Turns, then the turns between two rows, first turn first; the first pair answered
A (before => after):
[  8.6 -17.0   0.2   1.5  -6.1  11.1  21.7  24.8  13.2  -8.3 -12.6 -22.3
 -11.5  -3.1  -4.1 -14.1  13.1  16.6 -22.2 -18.8] => [ 24.1 -12.4  -5.4   1.5  -0.4  16.0  14.2   5.3  33.3  -6.3  -5.6 -32.1
  -0.3   3.1  -2.5  -1.7   5.3  11.1 -16.3 -12.7]
[-39.2  -2.9   5.0 -22.8  25.2   0.0   0.2   7.5 -32.6  16.3  -9.1  11.7
 -17.6   4.9   8.3   0.4  -2.7 -19.7  15.6  -3.9] => [-32.1 -18.2  -2.7 -25.4  38.2  16.8  -8.4 -10.4  -2.4  20.9   0.9  16.9
  -6.4   6.7  18.4   0.0  -6.7 -15.9   7.0  -9.1]
[ 24.2  14.1   3.0  29.5 -10.1  26.5 -16.9 -19.1  -0.2  18.4  -6.6  -3.7
 -12.6 -22.7  39.3  18.6  11.5  37.4 -24.8 -11.3] => [ 32.5  28.8   0.9  30.1 -16.4  13.0 -14.8 -21.5  -7.9  18.1  -6.6 -15.6
 -11.1 -21.8  35.4  29.8   8.0  28.5 -11.8  -1.3]
[-41.3 -11.2  16.7  -2.2   5.2   1.0 -14.0  -7.8 -59.4  24.7 -10.8  32.3
 -10.7  -4.2  -1.5   2.9 -13.8  -1.2   2.7  -3.8] => [-24.7 -28.1   7.6  -8.5  26.1  25.3 -26.8 -38.2 -11.6  28.6   2.7  34.0
   7.7   0.0  11.2   3.4 -22.0   1.6  -7.6 -10.0]
Z (before => after):
[-30.2  28.1  -7.1  14.0   1.5 -16.5   9.8  10.8   2.0   0.7   6.0  -2.7
  -3.6   6.6  11.9  12.8   4.7 -36.9  42.1  -6.4] => [-36.5  15.1 -18.7  -3.4  15.4   0.8  -2.2  -5.2  13.0   3.6   8.7  19.2
   8.4  12.9  14.3   4.6  -2.9 -36.7  34.7  -6.0]
[ 23.4  18.7   6.3   8.9 -14.6 -22.9  -2.1 -18.9   6.2  14.5   7.8 -10.5
  -1.0  -2.9  -5.7   4.8   0.7   0.1   2.0   4.5] => [ 11.9  21.5   7.0  -0.7  -7.0 -28.4   2.2 -14.0   0.2  13.0   6.2 -10.8
  -3.9   3.2 -11.6   4.0   2.7 -13.2  12.0   5.2]
[ 14.4  14.2  14.0  13.8 -40.3  -8.9   1.1 -10.8 -28.2   1.3  12.8   4.9
 -14.8 -37.0  -5.4   1.0  -5.5  15.6   6.8  18.0] => [ -4.2  16.1  14.4  -2.7 -29.4 -17.9   8.4   1.4 -32.6  -1.7  12.5  -2.3
 -19.4 -28.2 -14.7  -2.2   2.1  -1.0  24.9  23.7]
J (before => after):
[ -1.0  -6.2 -11.2 -12.9   3.8  14.4 -11.7 -13.0  -3.7   2.4   3.5  -1.8
   5.4  14.9  -2.7  12.3 -10.5  -1.9  17.9  -1.0] => [ -3.9  -9.7  -7.3 -10.0   7.6  13.5  -8.1  -6.7   6.8   2.4   6.1 -11.7
  -0.9  17.1   1.1  12.0  -5.5  -3.6  18.5  -7.6]
[ -5.0 -14.9   6.9  -4.4  11.8   0.2  10.6  -4.2  -7.4  10.2  -2.7  13.4
 -10.8  -0.9   3.9  -8.3  -3.2   5.6  -9.5  -3.8] => [ -3.4 -14.1   2.5  -5.6  12.3   0.6   6.8  -8.7 -11.1  12.3  -5.3  19.0
  -7.4   1.1   2.7  -3.4  -5.1   4.8  -7.9   1.1]
[-52.3 -15.4  -4.5 -39.0  28.8  -0.9   5.3  29.9 -11.6   2.9   1.6  21.6
  -3.3  13.2  -6.9 -18.7  11.0 -15.8  22.8   1.3] => [-46.7 -13.6  -7.9 -40.2  26.3  -1.2  -0.3  27.9 -21.8   3.5  -3.4  31.3
   1.2  11.2  -6.7 -17.2   4.4 -12.2  19.6   8.2]
[  8.5  15.4  11.1   3.4  -6.8 -17.1   6.8  -7.2 -21.4  13.9  -9.8 -27.1
  -3.4   2.9   0.8  16.0 -12.4 -15.8  23.6  16.6] => [  5.7  16.1  12.4   5.8  -5.0 -16.9  10.2  -7.7 -16.0  14.2  -8.0 -31.7
  -7.0   2.2   1.8  13.5  -8.3 -15.7  25.1  11.6]
V (before => after):
[  6.7  -5.6  16.2  15.4   1.6   7.4   9.2   1.3  11.6   0.9   7.9  -5.2
  -3.5   3.6   4.3   2.3   4.5  -1.7 -11.7   3.0] => [ 10.9  -3.3   9.6  16.0  -0.9  10.5  -0.1  -9.1   2.2   9.4   6.1   4.8
   4.6   4.0   7.4   7.4  -1.7  -1.1 -11.9   9.5]
[  8.0  10.8   0.7  -3.6 -15.0   0.7 -13.5  -1.3 -41.4  -2.9 -10.8   3.6
  -3.1  -4.3 -17.8  -2.5 -10.8   9.2   0.7  14.5] => [ -8.0   4.2   5.1  -4.4 -13.9  -4.5  -1.6  19.9 -30.5 -10.7 -11.7   0.7
  -9.3  -3.2 -25.1 -19.6   2.2   7.6  -1.8   8.0]
[ -2.6 -24.7   3.6   0.9   4.9  16.7   1.4 -18.7 -11.8  22.9  -1.1   3.8
  -7.4 -13.1  22.8 -10.7 -10.5  12.3  -5.7 -10.3] => [-12.3 -29.8   4.7  -1.6   5.5  16.4   7.6  -8.3 -10.3  17.1  -2.7   5.7
  -9.3 -11.6  15.7 -19.9  -3.5  11.9  -5.0 -10.4]
B (before => after):
[  9.1  17.0  -2.4   3.5 -20.4 -13.1  -0.9   0.6 -11.7   2.9  -6.2  -6.9
   6.4  -1.2 -15.9   2.9  -3.8   3.2   6.9  17.3] => [  6.9  13.6  -4.5  -1.8 -12.4 -13.5   4.0  -4.2  11.0  -4.6   1.8 -14.6
   8.2   3.0 -21.5   0.2  -0.2  -4.8  15.1  17.1]
[ 14.8  24.7  19.1  10.5 -17.2  10.5  -4.9  -9.2   2.8  11.4   2.1 -27.0
   4.5  -7.6   1.1  -4.3  -8.1  -3.8   9.4   5.4] => [  7.3  13.7  15.0   3.1  -4.0  12.7  -2.7 -10.7  28.1   8.8   9.1 -27.8
   7.6  -2.8  -3.2 -12.1  -4.7  -8.6  10.7   2.3]
[-14.8   9.5   8.8   3.5  -8.7 -12.5  13.5  26.6  -0.4 -20.7  15.1 -31.4
 -11.2 -11.7  -0.3 -27.9  18.5  -9.2   9.9  -3.0] => [-21.0   1.1   7.1  -1.4  -1.9  -5.6  13.8  26.9   4.7 -21.1  17.9 -20.1
  -9.2 -10.0  -2.2 -35.3  19.5  -8.0   0.5  -7.4]
Now pairs of rows:
(2 to 3 turns a pair)
[ 25.3  19.0   2.6  30.6 -25.6 -16.9  -1.2  -4.1  -5.4  -4.1  10.6 -36.8
   5.6  -8.6  -4.0  20.1  -0.6   6.4   6.1   8.1] => [-20.3 -31.4   1.5   1.3  20.7  22.3  -7.9  -4.4  31.9  -5.0  18.8   2.1
   9.3  -1.2   3.2 -21.3   6.6   6.6 -18.1 -16.1] => Z then A then A
[-17.1 -10.1  -0.6 -21.0  -3.4 -13.7  14.8  19.5  12.1 -20.3  -4.5  -1.9
   0.3   3.1 -21.1 -26.4  15.7  -1.4   0.6   3.4] => [  1.0  -0.2  -9.0 -21.2  -1.4 -14.0   9.3  -1.6  31.9 -18.8   2.9 -16.2
  10.8  10.3 -23.4 -12.0  10.7 -11.3  10.8  12.3] => A then A
[  2.7   9.6  18.7  31.2 -24.7   4.4  29.0  34.2   4.9  -3.4  14.3 -26.9
  -1.9 -28.6  12.9  -1.4   6.1   1.8   3.8   4.5] => [-38.7  -7.0   3.9 -20.0  13.3  14.3  23.5  24.4   9.3  -6.1  12.6  -1.3
  11.4  -6.1   0.5 -21.3   7.2 -29.0  24.3  17.0] => Z then Z
[ 14.2  12.0  27.2  -7.3 -36.8  -8.9   8.7  10.3  26.2 -25.7 -24.6  11.8
  -0.1  14.3 -23.1   7.7   1.1  -2.5  -7.8  29.4] => [ 18.8   8.1  22.5  -7.5 -30.0  -2.0   4.4  -1.8  43.4 -24.4 -20.5  15.2
   6.3  15.0 -18.6   8.8   0.1  -0.8 -10.7  26.8] => A then A then A
[ 15.5  16.7  17.5  32.5  -1.3  -6.7   3.0   5.0 -17.2  11.7   7.3 -30.5
 -12.2 -10.9  24.9  26.1 -15.3  14.3   6.3 -14.1] => [  8.4  -8.6  16.5  29.7  13.3  16.8  -3.0   2.7   3.8  14.1  11.6 -13.2
  -7.8 -11.6  35.6  11.5 -16.3  23.5 -14.7 -28.3] => A then A
[ -7.0 -13.1  -8.1  -8.5  10.2  16.0  -6.8  -2.0  31.0  -1.7   4.3  -4.7
   3.7  17.6  -7.0  -7.3  19.4 -12.8   4.3   4.5] => [-19.1 -19.2  -2.9  -7.9   7.1  16.6  -2.7  12.5  16.7  -1.6  -2.3   2.5
  -2.9  13.0  -8.4 -18.3  24.9  -6.5  -2.2  -0.6] => A then A then A
[  4.0  -0.2   0.8  10.9  -5.9 -16.6  11.5  14.5   7.9 -20.8  18.6 -36.0
  -9.3  -5.5   1.1  19.4  13.3   5.6  15.5 -10.3] => [-19.5  -4.7   2.9  -1.5  -0.9 -15.6   7.8  22.6 -35.2  -9.2   8.2 -15.2
 -15.9  -4.3   2.6  15.3   9.1   2.1  20.6  -6.6] => Z then V then A
[ 11.3 -10.1  11.8  19.9 -17.0  -5.2  26.6  -7.8  52.5 -29.6   7.2 -33.1
   8.1  -2.7 -10.8  10.2  14.6  -5.3   3.6  -0.6] => [  9.5  19.2   9.4   7.3 -20.4 -21.2  19.5 -13.3  -4.7 -13.8  -2.2 -34.4
   6.3   0.9 -12.7  35.1   2.7 -25.6  33.5  24.3] => A then V then Z
[ 47.2 -14.1  10.9  37.4  -2.7  22.6  -3.4 -11.9  52.0  -7.1   0.8 -31.4
   8.4  -7.0  -4.8  18.9  16.0  16.7 -11.0  -7.6] => [ 26.4  15.9   1.9   5.0   1.1 -13.5   7.6  -2.5  21.2 -14.1  -8.3 -46.4
   6.4  12.9 -32.2  31.1  24.7 -23.1  39.1  21.3] => B then A then Z
[-31.4   6.9  -4.1 -26.7  28.4 -16.5   5.0  -4.1  -8.1   0.5  -4.5  11.7
   2.2  13.8 -13.4   4.0   3.1 -37.5  34.3  21.6] => [-13.9 -12.8 -12.5 -19.1  25.3  15.2 -18.0 -28.4  -4.2   7.4  -6.1  52.5
  17.5   6.1   2.0  -5.6 -11.6 -11.2  -4.9  12.5] => B then Z
[ -8.9 -21.0  30.0 -18.3  55.1  22.0   3.4 -17.9  37.5   1.7  19.8 -30.7
   1.7  -5.6  34.2  18.5  -4.2 -17.4  19.4  -4.0] => [-18.5  -5.2  17.7 -41.5  54.6   5.5   1.5 -20.4   7.2   0.8   9.1 -25.5
   4.8   3.4  16.3  24.1  -7.1 -36.6  38.5  15.6] => A then Z
[-15.6  -1.3  19.7  17.5 -18.0  -7.8  19.5  20.7 -23.7  10.8   2.6  -0.2
 -18.9  -5.2   6.7   6.8   1.7   4.8  -6.4 -12.3] => [-29.3  -8.1  10.8 -10.6   7.9  -8.3  23.5  13.3  17.0   3.1   9.5 -10.5
  -9.4  12.7  -3.9   2.3   8.8 -17.0  16.9  -5.8] => B then B then Z
[-10.9  -5.3 -17.2  20.3 -22.6 -12.4  14.9 -13.3 -63.1  11.4 -16.1  31.5
 -23.2  -5.7  13.3  -1.6 -10.0   4.6 -19.3 -29.4] => [-25.2 -37.7 -18.6   9.5  -1.3  10.5  18.2 -18.4  -1.0   0.1  -0.5  39.9
 -14.4   2.0  12.1 -30.6   0.3   9.8 -36.0 -49.6] => A then V
[-21.7  11.8  -5.7 -30.5   9.0  14.1 -11.3  -9.9 -28.0  28.9   0.9  37.2
  -3.3   8.4   6.0  -6.1 -15.0  -8.7   2.7  12.2] => [ 21.9  31.2  -7.3  -3.7  -6.9   7.6 -16.6 -30.0  -5.9  30.6  10.9   8.7
   4.0   4.6  10.8  24.2 -26.0  -7.4   8.9  19.3] => Z then A then B
[-15.3  14.6  14.3   4.5   3.2 -14.6   1.6  20.4   6.6   1.2 -27.1   7.1
  -4.7  -6.8  -1.9  10.4   7.4  -3.6  17.3   2.3] => [ -2.9   1.0   8.2   5.3  13.0   8.4 -10.6  -2.6  32.3   8.3 -20.3  17.4
   7.1  -7.7  11.6   5.8  -2.2   5.3   2.1  -4.1] => A then B then A
[ 10.8 -28.9   5.8   2.7   3.2  26.1 -18.4  -8.2  -6.4   0.7  -2.2  44.7
   7.3  -8.7  16.8 -14.5  -3.8  17.4 -34.2 -12.3] => [ 47.0   8.9   6.1  21.8 -21.0   0.7 -18.1 -19.3 -30.9   8.7  -5.8  16.0
   3.0 -15.1  18.4  20.4 -13.5  14.0 -13.4   4.8] => B then A then A
[ -6.0  -8.8  32.5 -21.6  23.6   4.7  -5.4  24.0  19.1  -7.1  16.5 -24.8
  -4.6  -5.2   5.7   6.8  33.0  -1.8  16.3 -30.8] => [  6.0  -6.1  18.8 -35.0  34.0  11.1 -21.8  -5.3  28.2  -4.1  21.8 -18.0
  15.0   2.7   5.4  16.3  23.7 -10.3  19.9 -17.3] => Z then A then Z
[-14.3  -3.8  -8.1 -26.3  12.1  37.2 -33.0 -22.7 -36.9  11.8  -7.3  48.0
  23.6  -3.1   3.3  -6.3 -34.1  26.3 -24.4   5.1] => [  0.3  32.5  -9.4 -24.7  -7.7   3.0 -27.0 -20.6 -64.5  10.7 -13.4  18.5
  22.9  -0.4 -11.0  21.6 -37.7   8.2   7.3  27.4] => A then A
[-13.9 -10.6  17.4   1.2   4.3   1.8  11.1  28.6 -13.5  15.2  -8.5 -10.4
 -14.5 -13.4  14.6   7.3  -8.0   1.7   5.8  -6.0] => [-12.5 -26.4   8.5  -4.5  12.8  22.9  -1.7  12.9  -2.2  16.8  -4.9   9.3
  -2.4 -12.0  18.3   0.8 -14.7   8.6  -7.3  -6.7] => Z then Z then Z
[ 12.4  18.6   1.7   7.6  -6.1 -25.6  15.9   3.5  59.2 -22.5  20.3 -48.4
   1.0   7.0 -11.4   2.0   9.9  -8.7  15.5   0.9] => [  5.3 -10.6   5.4  16.7  -5.5   2.0   9.6   6.4  70.2 -24.9  19.2 -20.1
   2.7  -2.4  -2.8 -21.8  12.4  16.2 -21.9 -17.7] => B then Z then Z
[ 13.4   8.3   7.8  22.7 -22.6 -12.1   6.6  14.0 -22.9   3.2  -4.5  -3.7
 -19.6  -8.0   4.6   2.3   0.0  16.6  -6.2  -8.1] => [  4.4  -0.4   6.8  10.1  -5.0 -16.8  18.6  17.6  20.8  -9.2   6.5 -23.8
 -18.1   3.6  -6.4  -4.0  14.3   0.8   9.0  -9.8] => B then B then A
